In the rows, 128 means zero.
One hidden turn or mirror swaps the rows below in pairs. Which row is each named row swapped with?
The rows were stretched afterwards, more along some directions than others.
z_806: [ 99 136 139 131 121 118 112 125 139 121 163 113 129 129 141 161 138]
z_478: [157 132 116 123 140 128 121 133  91  98 127 111 128 140 114 152 133]
z_976: [124 122 110 126 111 159 138 129 125 143 127 130 148 121  91 139 140]
z_504: [139 132 172 138 112 134 143 131 118 129 123 128 159 115  94  78  93]
z_319: [130  98 135 119 129 124 125 136 104  95 138  97 108 142 117 117  85]
z_582: [149 132  93 123 122 152 115 144 163 102 116 146 119 122 123 135 151]
z_338: [117 136 108 134 101 141 117 121 141 112 138 121 102 147 157 153 139]
z_669: [134 127 115 149 124 162 139 141 121 124 117 117 123 118 143 145 117]
z_824: [144 142 132 149 107 130 101 117 114 129 120 132 162 139 140 157 144]
z_372: [152 141 127 123 117  99 122 135 127 111 124 157 124 133 120 153 148]
z_767: [ 94 154 126 150 115 132 115 128 122 122 138 109 135 162 150 150 136]
z_35: [133 119 165 141 139 125 122 122 119 133 147 138 169 127 107 117 119]
z_140: [125 125 128 123 100 127 127 139 155 131 132 160 123 125  96 121 131]
z_294: [115 123 155 105 110 137 137 132 125 128 134 126 172 112  86  88 109]
z_656: [141 137 114 133 132 126 117 125 106  92 129  89 118 145 152 165 129]
z_117: [102 164 154 138  86 137 112 120 140 150 137 142 167 148 119 136 162]
z_697: [159 115 119  96 104 146 151 133 123 114 130 136 123 140  94 131 150]
z_310: [131 142 168 118 136 101 136 114  96  92 173 109 132 144 128 142 100]
z_554: [131 109 105 131 121 163 139 131 134 142 104 131 143 111  93  99 112]
z_311: [103 137 149 115 103 109 110 124 153 114 164 133 123 152 122 142 137]
z_249: [ 94 135 119 130 110 111  93 123 155 122 147 129 119 144 148 167 153]
z_546: [117 149 110 146  97 143 135 126 153 138  92 154 149 111 131 135 135]
z_750: [167 127 120 119 134 124 123 118 104  95 126 111 122 140 134 164 140]
z_580: [127 126 142 126 110 106 130 124  91 135 138 127 130 142  93 145 126]
z_71: [118 132 162 124 136 137 157 128 136 110 159 111 153 124 109  96  97]
z_2: [157 132 103 116 118 146 112 131 166  94 121 144 115 134 142 154 157]
z_650: [125 149 163 116 134 152 143 137 115 106 169 124 156 143 118 152 122]
z_123: [111 148 127 141 129 119 107 129 139 138 122 155 158 124 111 135 129]
z_124: [158 118 133 124 102 172 128 132 162 115 126 148 160 120 113 102 123]
z_254: [131 133 124 144 127 131 119 148 130 117 118 151 141 119 103 127 104]
z_858: [101 138 116 143  95 128  92 146 135 131  98 141 143 127 131 118 125]
z_273: [147 146 141 109 120 107 131 120  94 104 127 122 140 139 107 155 130]
z_715: [122 130 132 151 104 138 103 136 154 128 133 136 123 143 150 116 133]
z_564: [159 113 125 152 138 152 147 142 121 123 110 126 120 106 107 114 112]
z_113: [121 111 133 130 124 144 113 154  97  86 142  92 103 159 132 128  85]
z_774: [118 101 127 151 109 138 108 132 117 138 124 119 107 157 123 120 132]
z_84: [129 130 177 123 123 126 127 121  95 119 170 105 151 160 116 118 117]
z_796: [122 116 136 136 113 101 116 123 101 116 134 100 105 147 129 138 108]
z_655: [129  99 104 148 103 185 110 142 152 137 108 141 130 144 125 108 137]
z_777: [123 152 143 125 123 155 122 136 121 119 156 136 144 164 106 161 163]
z_480: [127 145 165 107 118 140 169 114 117 124 141 134 183 119  85 119 116]
z_964: [150 132 178 124 119 115 136 131 101 103 144 117 144 146 106  95  92]
z_713: [141 139 103 116  99 137 128 127 171 118 105 154 124 111 121 139 153]
z_788: [115 117 172 129 125 118 119 128 137 126 164 139 138 147 101 109 127]
z_652: [113 155 136 134  85 127 112 113 158 145 141 139 143 146 138 146 177]
z_919: [134 145 125 114 127 140 119 133 158  83 148 119 128 140 141 146 136]

z_650 swaps with z_669
z_311 swaps with z_796
z_140 swaps with z_580
z_546 swaps with z_480

